In the data rows, the value 128 means zero.
Here is a table of points, one per row:
[145 187 118 183 178 127 179 132 103 183  63  85 122 108 118 119  62 144 106 173 127 110 187 152  90 142  85 125  71  82 193 115]
[163  49 195 104 180  84 146 122  85 154 111 163 165 118 185 135 149 117 154  86 103 161 150 189 155 141 151 106 136  99 163 130]
[150 163  57 136 182 124 156 109 126 172 165 174 152 115 110 127  87  82 152 160 131 130 124 102 150  53 148  83  34 156  40  88]
[160 111  36  36 179 104 158 173 142 121 102  96 201  99 129  89 205 142 107 146  90 169 121 102 111 154 153 117 152 137  48 111]
[ 86 109 139 145 198 255 123 139 158 124 143 122 170 117 127 130 160 135  30 102 139 175 149 139 115 125 160  86 211 149 164 118]
[ 80  89  84 113 147 122 120 157 163  79 122 177 105 187  90 105 124 102 173 107  80 188 142 204  46  68  62 154 135 138 164 183]
[185  78 193  81 130 121 107 131 101 136 139 162 180 112 140 116  88 129 169 121 145 201 132 151 161 134  97 130 122 141 200  86]
[119 120  93 121 113 143 137 113 180 136 138 163 117 105 133 186 132 206 103  99 224 153 148 148 118 130 112 130 140 118 135  49]
[131  88 190 219 109 137 168  71 105  81  29  67  83  37 101 105 149 200 130 174 137 102 152 118 141  87  99 133 114 138 144 110]
[165 236 116 110 114 107 149 145 169 127 106  50 159 170 108  64 136  98 133 122 129 117  97 164 191 145 152 144 108  64 209  89]
[202 181 164  74 117 189 184 125 100 130 131 185 179 110 163  94  67 118 176 123 115 196  63 107 113 203  24 118 142 160 183 111]
[184 181 229  86 118 185 126 111 140  57 157 130 103 105  93 199 181  59  93 131  87  91 139 149 130 107 187 173 124  58 135 182]
[133 154 167  96  85 140 104  99 151 134 111 215 111  84  38 181 140 157 114 117  96 172 148 149  61 142  74 102 110  77  70  93]
[207 138 128 104 188 111 171  89  50  75 186 164 131 249  73 135 138 100  28 123 156  95 222  96 142 151  74 202 119  99 132  89]
[155 150  70 139 128 136  47  42 146 161 113 149  99 151 153 115  86 129 155 157 115 101 117 139 223 111 122 116  59  84  98 129]
[143  79  95  61 153  60  95  89 149 189 112  38 115 109 153 141 181  99 124  59  78 155  88 106 135 143  63 133 139 109  86 138]
[135 149  99 183 147 107 193 164 139  64  57  97 148  97  99  64  98 183 110 220 151 211 131 122 118 187 113 124 117  88 139 134]
[199 115 132 143 118 146 142 118 219 118 108  62 184 150 180 133 143 139 181 171 105 111 198  82  99 134 115  24 163 148  81 143]
[134 115  71 126 168 109 161 225 159 107 148 147  84 168  82 127  95 103 130 178  45 112 157 127 109  74 129 158 136 185 223 149]
[ 84  89 102  62 175  88 120  38 151 113 175 104 155 111  99 141 110  23 178 161 102  77 124  64  74 157 157 115 148 147 119 118]
[145 109  95 131  75  40 162  65 164 133  73 155 143 151 191 241 118 157 140 104 201 106  87  88 101 130 208 174 153 129 225 147]
[ 88 140  77 186 122 110  87  89  63 144 145 177 137 128 136 174 137 123 156 120  87 130 114 144 125 130 151 111 208  72 166 148]
[101  57  77  63 149 121  79  77 146 158 165  94 124  84  76 109 141 185 161 108 129 118  84  81  87 121 122 106 128  93  69 130]
[186 145  92 185  78 129 154 120  35  92 156  81 114 116 139 160 173 153  73 138  93 190 149 145 150  79 148 139 157 110 161 139]
[178 143 118 139 162 129 128 165 173  76  85 138 186 104 216 145 152  95 131 123 105  99 144  90  94  48 124  78  50 243  82 112]
[ 61 153 132 219  69  75 140 149  99 110 231 101 110 119 152 148 144  78 141 115 137 153 152  42  93 154 137 164 143 160 141 138]
[129 122 177  62 125 113  99  49  48 142 125 149  66  52 171 108 131 106 175 154 136 125 125 254 125 152 174 148  97 115 163 135]
[103 172 118 112 140 110 154  98 125 106 125 136  76  83  34  82 105 178 161 105 172 117 129 117 179 106 194 188  79 202 152  25]
[173 151  86  95 120 189  82 166 145  22 136 141 103  47 155  90 105  79 142 177 155 139  96  54  99  27 125  60 111 126 152 167]
[ 56 158  93 102 194 166 188 183 145 155 115 168 154 113 163 198 162  55 153 154 220 148 106 152 137 117 138 126 175  94 120  98]
[146  99 168  93  53 156 151 139  88 129 107 165 100  62 185  51 156 160 154 155 144 117  91 128 119 164 106 143  56 188 172 129]
[ 91 114  78 148 135 174  77 186 155 192 128 112 118 109 164 169 108  67 137  95 189 130 150 178  97 126  99 202  93 114 112 111]
[178 222 174 135 158 138  63 118 149  89 163  34 138 139  76 100 155 128 210  77 104 160  83 117 104 129 121 145 115 135 133  14]
[110 186  36 184  96 143  70 157  90  67 191 140 195 141 129 154 156 171 107 116 121  85 136  98 130 164 107 152  66 145 204 185]
[108 121 169 211 208 113 122  96 127  67  59 117 126  87 141 119 158  79 168  71  91  76 102 132 151 147  95 153 116 110 138 124]
[136 142  84 178 129 168 114 100 186 187 134 176 170 120 167 125 229 170 102 143 167 145 144 133 115 170 110 199 138 164 127 118]
[163 110 107 122 133 143 146 184  86  60 112 124  76 194 110 113 158 126 156  79 206 152 121  72 221 149 115  48 131  84  29 113]
[ 95  94 140 136  93  97 175 159 193  98 170 162  36 156 109  53 181 153 140  52  81 143 112 150 158  66 121 138 169 144 150 137]
[ 88  89  55  38 143 106 189  89 135 112 144 100 128 106 118  72 181  83 104 142 122  68 153 114 148 167 180 143 118 161  94 173]
[144 119 122 156 177 104 123 104 156  88 174 120 122 160 144 149  29 196  77 100 134 169 140  80 174  95 125 123  84 134  87 191]
[158  87  93 159 153 108 102 145 160 209  92  97 121 140 187 235 198 102 162 127 146  87 109 129 197 132 122 173 144 104 127  67]
[146 124 124 104 128 112  89 166  79  80  77  99  22 208 146 152 120 126 153 180 208  88 124 137  93 176  85  88 126  50  75 130]
[ 63 161 170 118 185 124 142 119 141 135 136 109  19 213 155 185 142 192 193 193  41 145 123 146  80  84  87 157 147 159 159 102]
[179 100 183  91 135 159 211 157  73 139  72 149 124  82 200 102 136 206 142  93 120 156 172 147  76 140 165 132 125 141 127 135]
[108 187 172  93 112 135 163 159 150 139 135 209 100 115  51 196 100 155 122 169 101 126 100 109 107 230 141  95 160 164  58 122]
[129 121 175 126  74 172  79 207 148 184  97 155 118  88  73 156 142  80 132 142  79  90 171  86  97 116 196 106 131  60 128 169]
[108  82 177 143  92 135 147 176 122 173 199 167 173 122 192  21 157 101 167 130 114  88  95 112 169 218 121 119  99  77 153 159]
[148 135 154 137 121  70 144 186 193  93 146  76 156 142  53 100 131 102 166 193 160 122  43 159 135 102 103 121 169 127 180 114]
[ 96 149 162 218 193 124 171 119 121 167  68 117 153  75 101 113  87 151 175 150 134  65 106 141  57 143 156 133 141 120 108 156]
[127 140  93   0 144  90 109 147 136 116  73  50 168  97 140 166  90 128  78 151 119 168 125 116 163 139  81  87 191 149 175 145]
[ 98  97 193 236 156 132 145  92 146 101 105 116 221 150 111  76 113 154 124 111  91  79  85 128 154 173  66 115 116 144 150 144]
[178 114 110 130 154 112 142 148  70 162  81 150 111 197 101 140 164  73 117 123 188  59 103 123 104 102  95  87  94 122  93 141]
[ 64  88 136  33 110  91  93  57 147  91 146  64 199 114 101 121 113 147 103 202 128  88 144 122  94 137 130 103 138 149 143 115]
[105 130 103 206  53 101 126 119  90 118 146 114 141 119 154 153 202 117 140 115 120 150 119 154 142 117  88 123 136 152 120 155]
[183  67 170 111 157  78 162 142  76 158 209 134 154 109 134 137  82 188 162 106 120  81 136 219 115 177 180 110 106 152 100 136]
[142  83  58 138  56 155 133 187 148 138 116 143 149  80 115 151  65 154 130 114 213 102 119 182 117 140 153 169 204 152 102 161]
[ 96 165 103 166 121  99  84 123  53  74 143  97 184 136 154 200 175 171 141 114  98 151 165 153 122 121 221 128 104 200 127 117]
[ 48 157 145 140 179 205 148 116 162 131 164 117  87 114 174 182 193 159  39  74 172  91  99  93  82 132 117  37 113 146 211 120]
[108 125  54  49 150 137 100 103 147 137 188 115 106  89 102  62 150 149  96 162 114 117 195  47 165 194 116 151 181 120 157 157]
[ 53 117 186 125 135 215 156 160 132 123 156  57 163 141 153 189  98 118 154 177 179 167 108 143 215 115 153 179 175 177  63  68]
[151 104  54 186  75 113 152 131  51 139 181 128 209 125  73 152 103 139 128 196 101 186  97 162  75  67 168  82 173  64 133 142]
[164 130 126 121 150 131  28 164  26 141  92 184  98 154  90 100 149 152  84 100 129  74 132 101 102 142 139  91 208 154 122 138]
[ 81 171 182  98  75 121  99  92 106 164 124 122 169 236 128  80 114  75  95 142 238 114 243 187 119 106 138  82  63 136 140 123]
[192 122 184  98  80 171 136 109 196  66 105 189 148 153  85 198 136 103 142 143  69 112  83  84 156 186 131 197 111 123 107 144]
[113 109  51 161 144 192 142  44 172 152 166 172  54 115 139 103 187 149  48 107 143 142  87 128 104 180 174  90 120  33 156  61]
[101 106 200 143  94  95 141 121 181 130 147 171 156 148  75 159 163  98  64 122  87 148  80 187  90 174 107 121  62 118  57 187]
[148  95  70  94 100 124 164 172 172  91  98 161  74 184  99  51 170 133 160 139  79 164 164 192 138  69 193 170 131 135 149  78]
[ 55 128 165 191 186  43 120 168 119  63 109 130 106  79 139  87 102  94 114 158 116  92 161 192 224 216 159 102 195 122 146  91]
[122 134 111 201 214 111 182 119 107 140  68 150 122  67  86  74 110  83 129  74 132 165 143 124 128 141 152 148 120  97 133 121]
[ 35 162  98 131 106 211 120 114  60 165 111 121 146 255 144  98 116 145 238 114  37 189 162  97 106 160 134 154 155 120 109 113]
[179  78 163 165 101 153 118  98 114 152 126 184 172 180  58  94 178 105 126 145 207  78 164  89 165  68  73 101 152 175 115 133]
[ 94 141  92  22  90 141 161  28 149 184  78  50 130 104 138 101 151 114 107  85 137 104 182 149 123 126  75 125 124 118 133 198]
[137 115 130  75 148 144  95 192  80 135 188 199 182  61 104  79  88 115 182  92 161 186 149 110 144 151 108  93 103 133 197 127]
[ 88 182 149  70 119  65  86 161  90 127 145 170 182  81 164  93 100 123  45  59  99 100 141 137 170  28  71 181 141 130  78  88]
[158  54  66 155  83 120 103 131 160 120 164 116  94 126 150 195  79 140  96 144 148 119 112 163 104 147  53 143 115  95 153  83]
[125  34 164 119 135 154 184 131 112 172 173  33 109 126 124 141  80  49   0  99  88 130  50 117  64  77 126 105 132 156 146  31]
[117 148 207 114  67 138 123 155 159 109 113 150 107  92  75 206 145 161  98 177  94 110 176 120 141 154  88 125 114 141  93 137]
[169 111  96 206 122 101 122 140 135 122  78 122 134  71  77  76  44  76 169  58 111 143 209 104  97 168  70 143 116 133 143  69]
[129 137 108 101 136 120 102 141  37  93  21 161  94 194 120 132 102 133  86 132 140  98  51  63 114 181 158 113 124 197 116 128]
[167 107 191 116 224 163 209 144  65 186 193  82  98 131 161 162 150 184 154 134 149 158  92  86 194 124 109 143  59 110 183 234]
[112 135 103 161   0  89 208 132 106 149 181 110 146 130 148 186 115 138 189 133 157  81 122  91 143 114 136  72 162  93 121  59]
[154 133 184 157 109  83  61 127  92 143 125 123  72 163 125  80 176 118  99 131 193 198 130  82  88 145 139 126 150 187  80 127]
[ 97 114 165 131  77  76  80 180 155 217  64 132  93 121  73 166 121  88  54 120 102 231 122  84 177 174 173 115  73 155 148 175]
[116   8 189 119 180 130  96 144  83  97 185 135 125 102 153 145 137 169 215 179 126 101 157 103  89 132 134 149  56  46 147 108]
[156 194 157 151 123  68  74 111 197 145 204 147  84 122 243  66 122  94  94 189 103 134 131 139  79 135 144  96 124 147 101  72]
[174 121  86 171 163  82  82 106 156 170 123 130 120 151 157 106 112 179  93 226 131 180 118 144 149 114 158 147  78 136  62 174]
[105 155 147 123 135 154  61  96 135 137 126 151 101 117 163 140  13 134 173  29 118  78 172  61 167  70 143  95 168 105 108 139]
[ 89 105  99 116  97 161  77  98 169  45  88 172 194 126 180 169 133 121 104 135 160 127 124 159 149 141 125 138 137 124 197  79]
[148  48  74 146  80 255  76 150 122 175 127  45 147 145 115  89  70 135  67 141  78  89 105 190 166 153 160 145 119 170 107  89]
[ 61 122 111 170  66 115 155  81  51  67 117 102 146 116 143 156 183 114 152  80 119 214 116 147 120  83 146 103 129 105  93 139]
Along one direction, these points spread out more than along any other. For each point below, how far along it does it lie, from 0 to 99? The average is 50, and the first point in the table lies past the average. One standard deviation of the points above along it is 16.
[118 131 131 144 208 134 104  61 145 151 125 182 123 107 137 160 118 132 152 199 138 153 143 167 208  46 104  87 153 182  70 180] --> 46
[110 145 172 100 144  76  86 165 118 153 118 127 149 144 192 126  86 205  62 139  97  87  96  86 174  59  92 204 166  69  90 110] --> 45
[185 182 124 133 143 122 166 122 175 118 160 153  87 127 235  98 107 132 107 119  82  71 204 156 108 139 128  54 210 137  72 143] --> 44
[158 141 220 137 140 126  88 100  65 160 104 117 153 203 107 117 138 102  78 175 177 146 145  93  52  96 156 165 174 141 128 138] --> 50
[140 186 138 151 147 121  47 191 166 193 144  36 110 118  68  88 198 188 214  92 153 108 127 151 107 103 149 124 119 163 153 184] --> 56
[ 59 163 135  91 105 143 134 167 111 114 107 167 173 119 174  29 111 159  79 150 141  88  60  93  87  57 126 236 117  20  32 141] --> 46
[ 96 181 150 120 117  92 200 178 180 141 142  42 100 163  97 107  97 201 144  59 160 110 133 156 118 104 119 106 109 106 158 164] --> 58
[126 136 156  96  81 132 129 158 120 144 128 134  69  88  48 207 143 120  84 141  92 131 180 158 199 135  97  86  74 124 102 152] --> 46
[166 175 137 122 175 105 132  91 187 124 155 142 161 148  32 107 142 152 154  75 131 100  84 212 121  78 152 137 179 105 178 133] --> 55
[125 125 135 126 154 121 112  92 150  38 136 127  88 209 162 110  29 104 104  56 187 143  60 169 118 160 193  90  95 136  78 224] --> 47
[ 68  90  97 119 103 115 173 151 163 138  76 168 107 236 130 120 136 167 186 115  44  84 103 139 154  85 107 123 110 173 170 107] --> 52
[134 230  42 146  82 142 176 116  27 165 149 142  96 119 135 162 121  73 156 114  92  96  42 166 132 157  93 155 155 173 126 163] --> 49
[159 156 162 100  90 156 142 173 187 175  88 154 171 150 121 192 123 116 117  84  67 148 167  71 144 143 243 129  46  62 131 136] --> 46
[147 132 165 157  61 142 139  50 181 184 118 159  89 125 169  46  74  77 120 171 149 163 106  51 169  65 132 136 199 140 150 205] --> 49
[139 109 115 147 121 174 115 131 167  89 168  76  95 102 159 181  99  71 161  84 185 154 165 156  90 168 112 255 154 189  65 165] --> 40
